One turn moves every row onto another: examples first, then more rows asked
Nituf: [-22  28  39 -16  -5  47  29 -10   5  -3 -11 -19 -33 -28 -19 -18  -9   6
   0 -29  -7   6   7  -2  19   6  30 -24  23  41 -12  17  13 -34  10  40
 -32  22  -2  10   2 -10  -7   9 -16 -26   3 -17  17  27 -44  12 -12 -21
 -39 -40]
nek: [-30   8  44  -6  17  14   0  41  -3  11   6   4 -61 -58  16  19 -13  21
   1  -2  18 -13   7  11  25 -36  17  -9   9  24  -6 -12   7  17  10  24
  -8  -5   0   3 -35 -13 -18  -3   8  -9  -2 -40  18  32 -32 -23  25 -25
 -31   0]
Zubo: [-12  33  15  24 -10  29  15  35 -12 -12 -16  17 -39 -13 -22  12  21  14
 -14  -8 -32  17   7  11  11  28  35 -23   7  45 -26  16   5  15  24  -5
 -20  20 -32 -18   9  -6 -22  -8  10  13  28 -23  -5  28 -19  16  -6  -5
  11 -13]
Mivof: [ -9  33  27   9  20   1  57   6   5  18 -24 -16 -18 -30   1  14 -35  18
   4   2  18   8   2  24 -30 -21  41 -26  22  10  14   1 -25  -6  -3  30
 -12  -6 -19  26   3  11 -21  31 -18   2  20   6  32   9 -15 -18 -13  17
 -41 -11]
gomi: [-11  28  54 -15   9  29  22  10  23   0 -36 -12 -33   8   2 -23 -19   8
   5 -25 -35   3  20  -3   1  13   3 -36  14  45 -12  14  14  -8  51  29
 -42  17 -15   8  11 -18 -21  29 -23 -37  20 -32   0  22 -23   1  -3 -39
 -43 -29]
fubi: [  9  10  34 -10  -6  17  44 -15  15 -22 -27  -9 -12 -33  26 -12 -29   3
  29  19 -15   7  16  13  -4 -17  45   2  70  31  46 -13  -5  -1  -2  44
  -8  26 -17   9  -4  20 -15   7  -9  18  40   6  15  23 -12  -2  15  -2
 -25   2]
Kupel: [  3  -2  -3 -24  13  25   7  18 -16 -24 -10  28 -45  14 -19  -1  15  10
  15 -32 -16  29 -30   2  13   8 -10  -8  33  55   7  20   6   5   7  24
 -12  31  16  12   6 -16 -27  17   5   5  19 -33   9  48 -23  -5  13  -8
  -2 -11]
Vata: [-31  19  13   2  -2   9   4   3  -3 -13 -20  21 -51  -2 -16  20  39  11
  16 -12 -35   1  36   1  11 -29  18  -5  24  27   1  10   6  -4  41   6
 -13  22 -29   1  10 -21 -47  -2  -4  15  26 -40 -32  18  -9  -6   8   1
   1  10]
reru: [ 17   9  49   9  25  15  10  29  44 -12   5  35  -8 -27  35  31   5  21
  20 -11 -14  -5  13  50  24   0   0   6  11  57  12  20   5   1  21  40
  -7   3   9  31  -6   4 -17  38   7 -28  27  13  19  20  -6   9  23 -25
 -55  14]
kadu: [ 19  11  38 -32   5  26   7  31  33 -20 -27  -7 -11 -30  22  21 -13  25
   9 -26 -42 -32  22  23  35   9   4   2  35  20  21  22  13  -8   6  51
 -16  16 -26  28 -12   7 -12  42 -36  10  40  18   9  35  -8  14  10 -20
 -40  24]
lov: [-24  -3  34   5  25   7  23   6 -17  26  -7 -10 -52 -42   9   8 -14  39
 -19  24 -14 -17  -7  12  35 -21  22 -21  16  37   6 -10   9   5  10  30
 -41  14 -12  17 -19 -11   0   5   6   3  -5 -40  25  28 -36 -16 -18 -29
 -20 -13]
lem: [-27  57   3  17  16  33   9  29  -3  -7   0  32 -53 -21 -14  22  20  22
   4 -15 -46  11  16   9  20 -23  25   5  30  26   2  -9   9  14  39  17
 -11  24  -3 -16   5 -30 -12  13  12  -7  32 -40  -4  48  -4 -23 -12   6
  -3  -4]
Seb: [-28  41  29  20  -1  21  24  16 -17 -20 -26  29 -57  -3 -10  18  13  -4
  -4 -19 -26  32   5   9   4  23  21  -4  17  32  -7  35  -7 -22  18   9
 -16  24 -19 -10   0 -27 -32   6  -5  12  20 -56 -13  35 -15  15  20  -1
  -6  -4]
purid: [-14  15  64 -30   7  31  14  38  20   2  -8  10 -53 -11  -8  16  -2 -11
   9 -11 -12 -33  26  26  13  -8  22 -17  12  29  21   0 -12   3  49 -22
 -15   1 -20  12 -23 -23 -31  23  -6  -7  37 -23  -7  35 -40 -22   2 -34
 -67  -7]
robu: [-21  14  38 -10  12  25  11  -3  -1  -1  -9 -22 -40 -38   7   2  -2  13
 -27  -4 -16   0  -7  -3  26   3  29 -16  11  34  -2 -11  23   4  24  64
 -40  28  -3   1   0 -24   5  -7 -15   1   3 -18  25   1 -52  14   2 -34
  -6 -18]
Basar: [ -3  18  41  -8 -16  19  51 -14  14 -14 -33 -18 -19 -36  28 -13 -35  -8
  22  12  -6   2  18  15   0 -19  46 -10  68  35  47 -12  -2  -3   2  40
 -10  12 -20  11  -6  11 -17  12  -6  19  34   4  14  38 -18   0   9   0
 -39   0]
simes: [ 20  28  44  12   0   1   3  42  31 -15 -36 -36 -16 -37  44  32 -36   5
  -1   3 -11 -14  -8  -2   7  -4   2 -15  26  12  23  22  -6   5  31  44
 -24  13  -4  15  16   2 -10  21 -44   7   5 -10  22  42   2  12  -6   1
 -24  21]
segu: [-16  22  72 -19 -13  13   7  23  25  -7 -16   4 -42   9   4 -14  -2 -31
  29 -21 -16 -16  25   3 -15   3  31 -20  39  41   0  -6   1   2  42  17
 -25   3 -21   4   0 -26 -32   7   1 -29  25 -20  -5  11 -30  -9  18 -37
 -52 -19]
zineb: [-16  32  16   0   2  29   9  13  15   0  -4  17 -62   5 -26  36  30  20
   0 -22 -32  -7  18   3  15 -16  29  -2  29  13   5   8  10   0  37   5
  -2  13 -16   5 -22 -39 -16  12  19  22  21 -33  -9  35  12  -3  15  11
   3 -19]
bodu: [ -8  -1   0  -9   9   6   7  17  -7 -11 -20  28 -45  23 -20 -10  28   1
   6 -19 -18   8  -4   6  13   3 -11 -18  38  69  -6  -3   4  23  23   0
  -1  41  -7   6  19  -2 -11  20 -26  -1   5 -25  -4  41 -13 -18  19  -5
  -1 -25]
Vilem: [ 21  17  39   9  24   2   2  34  28   1 -14 -15  -7 -43  30  31   7  -3
 -11   6  26  -2  14  30   8  -1  16   2 -13  25  11  10   0  19  34  22
  13  13  20  30  19 -15 -26  21 -15  -7  16  10  31   6 -24  29 -11   8
 -41  18]
losav: [-16  -4   4  -5  32   4  -5  36 -27  -8 -29  30 -47   1 -25  20  -1   0
   0 -26 -19  -3  -7   7  16   6   1 -16  47  19   9  -4  32  17  11  12
 -23  30  -8  -6  -1 -10 -13   1  15  32  17  -5   4  61 -13   5 -14 -10
  -5  -8]
vem: [  4  23  32  -3   5  19  47   8  14   1 -13  12   2 -16  32 -28 -14   9
   4  -2 -36   0  38  13  13 -30  41  11  52  44  12  24   5  31  -5  24
 -14  -4   4   7  -9 -11  -5  42 -17  -5  35  29  11  18  -6  -6  44  -7
 -49  -1]
sagod: [  2  29  24   7  31   1  46  13   0   7 -23  -9 -14 -30   1  18 -32  13
  11  -1  16  13   3  17 -30 -20  43 -16  32  -4  14   5 -30  -9  -9  27
  -4   0 -19  21  -6  25 -17  22 -24   8  18   4  34  13  -5 -19  -2  23
 -36  -5]
Nav: [ 15  11  36  28  39  -4  35  -3  -4  17  -5  12 -10 -17  21  10  10 -16
  -8  14 -12   4  22  34   1  -7  33  -3  34  51  14 -10 -21  22   7  11
 -11   3 -27  28 -10 -20   4  49 -29 -21   9  17  32   5 -13 -22  10   6
 -58  14]
nit: [-14  22  50 -19  24  20  15  49 -14  17   4   8 -51 -30  24   8  -5  12
  -5  -1  -6 -10  22  -1   2 -27  14 -16  18  12   3 -18  -4  36  37  -1
 -19  -8 -11   6 -37 -34 -31  29  -4   4  46 -36   3  15 -47 -24  22 -20
 -43  -5]
fuz: [  8  19  44   5  20   0  -1  30  31   2 -22 -19 -14 -49  27  40   6  -8
 -14  -3  33  -8  17  23  13  -2  19   5 -15  29  11  13  10  21  33  29
  16  15  12  26  11 -19 -25  23 -25 -10  12   3  26   6 -23  26  -8   2
 -45  11]
Vasof: [ 10  13  40 -41  15  30  11  31  34 -19 -37 -10 -11 -30  22  23 -12  29
   3 -27 -37 -27  23  21  36  13   4  -5  23  30  18  14  14   2  13  52
  -9  16 -25  23 -12   9 -19  42 -28   9  45  11  13  38 -12  11   4 -29
 -46  25]
rorin: [ -1  23  39 -10   2  10  51  13   5   2 -11   2   1 -14  30 -23  -7   7
   2 -11 -34  -2  34   7   9 -27  46   7  53  52   6  22   2  33 -14  29
 -15  -6   1   1 -14  -7 -11  44 -11  -5  31  20  11   9 -10 -15  43  -8
 -52  -2]
Lelo: [ 11   9  57   5  21  17  16  27  50 -12  -3  28 -15 -30  33  37   5  25
  14  -8  -9  -8   4  48  26  -3   3   3   2  69  15  25   1   6  23  36
  -4   2  17  24  -7   0 -18  40   1 -25  25   4  19  25  -7   4  19 -34
 -54  10]
dos: [-36  26  -4  -3  14  10   2  46  -1  -1 -10  43 -57   9 -39  19  -1  -5
   7 -17  -7   2   0  14 -24   2   4  -5  20  36  25  12  -4  16  23   3
  -2  47 -11  13   0 -34 -11  26 -18  10  24  -9   2  31 -20 -16   7  -1
 -10 -41]
Razot: [-23   8  14  -4  -2  -7  -2  31  -1  -7 -21  35 -48  20 -20   9  27  -7
  16 -11 -20  -4   2  12  -2  12  -4   5  27  52  12  17  15  26  32   3
  12  38   5  31  10 -14 -16   6 -12   9  22 -31  -4  22 -27   8   1   6
  -7 -45]
dofen: [-18  10  -2  20   6   8  -7  54 -16  -7  -4  34 -59 -14 -18  15  -7  -4
  13 -23   5  -1   6 -10 -11 -12 -18 -13  30  32  27  14  18  27  28   1
 -28  42   2  -2   0 -24 -24  27 -17   2  27 -18 -17  35 -14 -11 -12  10
  -5 -17]
sigo: [ -8  18  -1  22  -2  37   3  29 -16 -16  -1  10 -66 -19  -9  18  17  10
  -3  -8 -29  20  19   4  19   5  29  -3  13  42  10  -2  26  16  22  23
 -13  33 -29   0 -11 -20 -20  13  35 -25  22 -52   3  25   9 -10   4  14
   1  -2]
kuf: [ 12  28  46  10   4   5   6  41  33 -22 -34 -36 -19 -36  41  42 -36   3
  -2  -9  -7 -18 -10  -5   9  -4   6 -23  20  17  22  17   1  10  39  57
 -32   9  -8   7  12   5 -12  20 -42   4   9  -8  18  34   3   4  -3  -9
 -27  22]
zali: [ -2  15  33  -9 -14  21  41 -11  19 -12 -37 -12 -17 -34  30 -14 -40   0
  21  18 -11   3  20  17  -6 -19  42  -8  60  27  49 -10 -10  -4   2  44
  -9  17 -24  18   7  16 -16   9 -13  17  38  13  11  33 -17   5  20   1
 -28   5]
gaf: [ 23  21  39   6  14   5   4  38  33 -20 -37 -30 -13 -34  41  34 -36  12
   1   3 -13 -14  -8  -9  15  -6   7  -8  25  14  29  26  -7  10  34  43
 -25  23   0   4  10  11  -8  19 -39   7   8 -15  18  42  15   5  -5  -9
 -21  22]
rifu: [-20 -14   1  16  17   9   4  23 -14 -17 -30  32 -71 -10 -28   8 -18  -6
  21 -12   4  16   5  11  -8 -15  -7 -22  30  26  25  -2  41  26  21   7
 -16  23  -7   2 -18 -18 -23   1   4  18  24 -15  -1  43  -3  -5   5   4
   2 -13]
Bulel: [ 22  12  38   6  33   0  -2  33  31  -4 -25 -10  -8 -46  27  38   2  -3
  -9   4  29   0  18  19   5  -1  21   6 -13  15  15  10   2  21  39  19
  16  20  17  19   9  -7 -25  16 -26   3  28   6  24   4 -18  30  -9   4
 -34  15]
tik: [ 21   5  36 -33  20  32  11  29  35 -28 -30  -3  -6 -29  12  26  -4  25
   8 -24 -37 -30  23  18  41  14  10   9  27  26  13  23  11  -4   6  44
  -3  30 -19  22 -15  11  -7  40 -40   4  39  16  16  34  -2  12   8 -23
 -40  17]
tete: [ -8  24  13  21   8  15  21  24  -7 -18 -31  13 -78 -15 -30  -5  25  12
  -7  -5 -24   5   2  29  22  22  35  -3  18  36 -17  -8  18   3   4   7
 -11  29 -15 -15   5 -39 -20  12  12  -5  23 -36   7  33   0  -2 -16  -4
   7  10]
surev: [ 19   4  52  15  29  10   7  33  50 -18  -3  37  -8 -25  26  39   0  17
  24 -10  -7  -1  10  40  13   6   7  11   2  59  12  24  -3   1  23  41
   0  13  10  23  -8   5 -17  32  -4 -32  28   5  21  15   1   6  20 -29
 -48  12]
Zevis: [ -4  28  28  13  24   7  49  12   1  12 -22 -12 -19 -29   4  17 -31  12
   1   1  16  12   1  27 -29 -13  35 -25  21   5  14  -2 -35  -7  -4  27
  -7  -5 -19  31   6  19 -13  24 -28  -2  15   9  34  10 -14 -14   2  29
 -36   0]
gukes: [  9  17  41  25  35  -6  41  -6  -8  18  -5  12 -10 -23  24  17  16 -11
  -5  17  -9   5  20  28  -5 -11  29 -12  40  57  11 -18 -17  22   7  19
 -11   5 -33  25 -11 -16  -3  53 -30 -14  18   9  31   0 -24 -27   6  -3
 -55   1]
muzet: [ 10  23  35   2  12   8  53  12  10   2 -12  13  12 -12  26 -25 -12  12
   5  -1 -36   8  38   8   3 -24  43  16  50  46   5  25   0  29  -7  18
  -9  11   9   0 -11  -3  -6  45 -19  -8  38  18  13   9  -4  -8  35  -5
 -48 -13]
Nol: [ -8  34  16   6  -5  18  -5   5  11   9 -16  19 -45  -7 -13   9  14  17
  11 -16 -18  21  16  -7   1   6   9 -13  28  49  -7  14 -19  -9  31  -5
 -11  32 -40 -13   0 -42 -41  15   1  13  17 -41 -22  54  -4   3   5 -15
   8   6]
tuzo: [-16   0  -2 -18  18  21   9  16 -31  -7 -14  26 -34   9 -20   3  -9  -3
 -14 -38 -29  28 -12   0  21   4  13   1  29  39  26  19  18  36  16  11
 -23  31  10 -14   6  -1 -10  -3   9  22  17 -18  -2  45 -30  -1  12   4
  -5  -7]
lal: [ 23   7  36  30  39 -12  36  -1  -4  12  -6  13  -8 -19  15  15  11 -20
  -1  21  -6   4  22  24  -8 -10  39  -4  40  46  16  -9 -23  13   7   2
 -10  16 -28  20 -13 -15  -2  50 -34 -11  16  11  30   6 -11 -26  -2   3
 -56   6]

kadu -> Nav
Nituf -> purid
rifu -> Kupel
Now find these:
tete -> Nol
Bulel -> fubi
kuf -> rorin

One turn moves every row onto another: examples first, then more rows asked
vup: [ 23 -27 -27  20  -1  17   9  41  -8  -6 -27  26  35   3 -13 -16  21 -46
 -14 -41  26  18  41   2 -24   8  15 -18   7 -15  -4  -9 -21]
mapef: [  7 -25 -11  17 -19  16   0  40  20  12  -7  32  34  -3  -8 -33  19 -35
 -10 -53  15   8  42  13 -29  23   9  17 -14 -13 -12 -30 -14]
pid: [-22   5 -24  34  15 -11  15   8  20  37 -17   0  42  -2 -16 -25 -17  10
  15 -58 -28  34   7  15  -5   6 -16  27  -2  -7   2 -19   2]
Zole: [-20 -12   0  -1  -5  33  -8  16  22  36   6 -38 -24   8 -30  -5   5 -25
 -17 -21  16  -2  -3   3   9  -8 -29  23 -23 -14  14   5   0]
Folik: [ -7   8 -18  -4   1  23   7  18   5  18 -15 -16   5 -10 -49 -22 -32 -17
 -40 -10  23  14  12  -8   4  -4 -37   9  -9   5 -32   2  11]
Siba: [ -3 -25 -44  41  16 -18  23  22   2  31 -23  -7  34  -1 -26 -17 -22  11
  -8 -47 -38  33   6   0  -1 -11  -5  -8   0   4   8   5   4]
bel: [ 19 -26  -5  -4  10  -2  20  20  -7  21  14   3  24   7  -6   5  28 -44
  -6 -22  34   5  35  49  16  -2   5   4  19 -19  18  -3 -15]
tedak: [-18 -19  -1  -2  13  25 -11   9  14  27  15 -31 -26  14 -19 -18 -18 -32
 -22 -15   7   2   2  14  18  -4 -28  12 -25  -8   4  10  -8]
Mar: [ -4 -40   6  11 -13  21  14  37 -15   2  10  -2  39  10 -23  -1   6 -33
 -15 -20  27  -9  15  25  -9  -5  15  -4  30 -13  26  -9 -34]
Laten: [ -3   1  -7  -5  -8  27   0  -3   0  32  -4 -32 -18  33 -22  -7 -12 -26
   9  -1  37  17  16  10 -16  -2 -49  -2   7  -4 -24 -16   4]
Sol: [ 17 -12 -37  22  -4  10   9  34  -5  -8  -3  18  64   3 -24 -29  -9 -49
   4 -36  46  39  32   8 -22 -10 -17  -6  -7  -9   9   9 -19]
Gufa: [  5 -22   5  21   2  16  12  37  42  16  -4  11  29   1   9 -27  25 -35
   3 -38  14 -15  27  27 -22  25  -5  12  -4 -22   7 -28 -12]
Zona: [ -3 -40   1  11 -18  19  13  42 -22  -1   8   6  42   7 -30  -6   1 -34
 -22 -26  28  -1  20  19  -9  -7  20   0  25 -10  21  -9 -33]
gom: [ -7 -36 -35  29  -7   3   7  11 -10  53 -11  -1  27  33  -4 -29   0 -29
  36 -21   4  45  16   5 -45 -15 -34 -23 -23  -5  21  -3   0]
vere: [ 16 -32   0  26  21  12  24  41  23   8  -9   8  11   9  -9 -11  16 -57
  -2 -30   7  -6  31  30 -11  20  12 -15  16  -2  25   1  -8]
pugo: [-31 -23 -39  20  19   1  45  -3 -17  30 -11 -14  30  20 -31  -4 -19 -14
  -7 -12 -41  23  -2   8 -36 -15  -7 -12   0  -6   1 -26   0]
ral: [ -9   7 -27  -7 -13  21 -19  26 -20  30  -4 -12  -2  16 -29  -7  -3 -22
 -15 -34  41  16   8 -19  -1 -23 -28  26 -31 -29 -15 -14 -18]
firo: [-11  20 -30  -3   6  22  18  20  19  12  -7 -28   4  -7 -50  -9 -13 -26
 -34 -18  19   6   4 -12   0 -10 -35  24 -24 -12 -21  -5  10]
Pebal: [ -2 -24 -53   5   3 -15  37 -12 -18  52 -21 -13  30  12  -2  -3  22   1
  -1  -7 -12  33  15  14 -13 -21 -23 -16  -2 -21 -14 -17   9]
sim: [-33 -17 -30  16   4   6  20 -14  -9   5 -18  11   1  20 -17 -11  12  15
  19 -21 -14  42  -2   1 -34  -3 -36  -6 -28 -11 -16 -20  22]
tevi: [-15 -28 -36  32  21  -5  24  30  13  43 -17   4  47 -11 -22 -41 -19 -20
  -9 -19 -13  24   4  -3 -20 -16 -30 -13 -35  -1  26  15   7]
budor: [  4 -30   7   9 -15  11  -3  46  -8 -23  14  36  18   0 -30 -11   9  -6
  -9 -42  41   8  23  16  -2   4 -10  16 -13  -6  -1  -8  -8]
Lega: [  5 -29 -40  40   2 -10  14   4  -6  37 -21 -21  22  34   1  -4   2   9
  32 -38 -19  37  10   9 -22 -14 -19 -23  14 -10  10 -12  -6]
fid: [ 17 -37 -22  -8  -9  11  13  19 -11  10   1  13  37 -16 -23  -3  30 -34
 -36 -31  30  22  40  29  14  -3  14   2  10 -13   4   7 -14]
gefu: [  6 -32  -8  28   3  22  17  21  34   4  12 -11  33   4 -18 -25   3 -54
  15 -23  22  23  20  37 -16   6 -22 -11   7   6  41  25  -2]
Dakef: [  4 -32  21  12  -6  19   3  37  12 -21  17  15  11   8 -12  -3  23  -5
   6 -26  43  -7  13  28  -3   7 -24   7  -3 -14  14  -6  -9]
lusa: [-34  -4 -20  19  31 -10  33   3   1   8 -11  12   3  11 -25 -14  -8  10
  10 -21 -24  24  -8   7 -18  -1 -34   5 -32  -5  -7 -15  27]
zogub: [ -6 -10 -31  -9  -5  27 -25   7 -23  14  -4 -13  -1  20 -12 -19 -12 -21
 -23 -23  37  24  12 -13   2 -17 -30   5 -30 -30 -28  -8 -29]
Dof: [-28 -27 -43  19  10   6  40 -10 -20  27 -13 -15  32  23 -26  -2 -11 -10
  -2 -12 -35  28   1   5 -42 -15  -8 -18   1  -9  -3 -28  -2]
tar: [ -6   9 -23  -6 -20  32   2  -1   6  26   3 -35 -21  33 -35   4   4 -35
   9 -18  28  22  14   3 -22  -5 -37  16  -8 -10 -19 -18   8]
fove: [-19 -10 -29  32 -11  11   4 -14  19  33 -25 -11  39   8  -2 -17   9  17
  28 -53 -17  45  10  11 -22   6 -23  10   5 -15  -2 -24  -3]
dimid: [-10 -26 -41   6  12 -25  42  -1 -10  60  -6  -6  15   7 -26 -11   0 -10
 -13 -17 -35  31  18  26   0 -12  -9   1  -7   2  -4  -6  25]

Dakef -> sim
fid -> dimid
Zona -> pugo
Now find these:
zogub -> Folik
fove -> mapef
gefu -> gom
Zole -> tar
Siba -> vere

